The same turns and mirrors carry the whole set onto itself and the rows of a family onto each other. Which other rows belong to the same family as each row named below? List them in the order they appear above.
These 32 rows form 4 families of 8 rows each.
K9: [-35   8  22  12  18  -5  22  -6 -16 -16 -15  18  28]
K792: [-47 -11  21   3   9  23 -17   5 -18  17 -22 -13  12]
K879: [  1  -3  22 -13  16  -2 -25   5  11  14  11 -37 -24]
K713: [-20  18   9  28   2  -1  18 -13 -12 -19  -2  21  29]
K365: [-15  19   1   6  12 -22 -19   5 -40 -14 -21  -4 -22]
K534: [ -9 -17  20  26   9  12  -4 -31  22   6  14  -5  24]
K58: [  4  -1   0 -14   6 -15 -18  15  18  16  -1 -43 -17]
K960: [-10  14 -13   1  -1 -21   3  16 -40  -3 -25  -6 -17]
K572: [-16 -11  26   8  11  14  -9 -21  35  -1  14 -13  22]
K928: [ -6 -15   6 -18  10  -7 -23  11   9  14  -6 -40 -23]
K983: [  7 -12  -5 -10   0  -8 -29  -6   0   8  12 -41 -19]
K399: [  7 -12  20   0 -13  27  24  -1 -18   2 -19 -28  11]
K198: [  2  -6  18   8 -20  15  21   7 -19  -1 -30 -31   2]
K840: [-10  -8  29  13  13  21   7 -19  36   6   6 -18  18]
K988: [ 27  23  -2  14   1 -26  11 -19  10 -13  -9  -7   9]
K559: [-53 -15  17   3   3  16 -12  15 -15  14  -9   6   2]
K182: [-17  18  -5 -18   4 -21  -2  25 -29 -13 -23 -13 -19]
K930: [ 21  10  -7   5   4 -32  12 -11  12 -22  14  -5  -3]
K656: [  6  24   5   3  -9 -27  13 -27   6 -32   1 -20   6]
K423: [-27  10  10  32   2  12  12  -8 -11 -16 -15  26  20]
K264: [-31  14  -6  10  25 -34 -29  -1  13  -5   8  10  -4]
K195: [-25  15  -7  11  30 -17 -27  -4  26   1  14  15   1]
K171: [-49 -14  11   4   8  23 -17  24  -4  12  -7  -8  -6]
K517: [ 20 -14  24   4  -1   7  22   9 -17   1 -18 -29  17]
K562: [-14 -23  16  -3   2   6  11 -18  26   6  17 -16  31]
K381: [-46  14  -9   5  13 -16 -30 -16  10  -6  11  11 -10]
K44: [ 27  16  -3   7   9 -24   7 -18  11 -18   0 -25   4]
K935: [-35 -27  13  -1  24  14 -20  14 -21  21  -5   0   2]
K413: [-14  16 -20   5  -5 -24 -13  22 -29  -5 -20   3 -16]
K837: [-31   7  -4   0  21 -27 -37 -23  17   0  -2   6  12]
K979: [  1 -10  19   4  -5  15  30  11 -31  -9  -2 -29  -5]
K220: [-25   5  -7  20  -5  -9  19 -10 -16 -20 -20  18  30]

The rest of the family of K413: K58, K198, K840, K988, K423, K195, K171
The rest of the family of K960: K713, K572, K928, K399, K559, K264, K44
The rest of the family of K517: K792, K879, K534, K182, K930, K381, K220

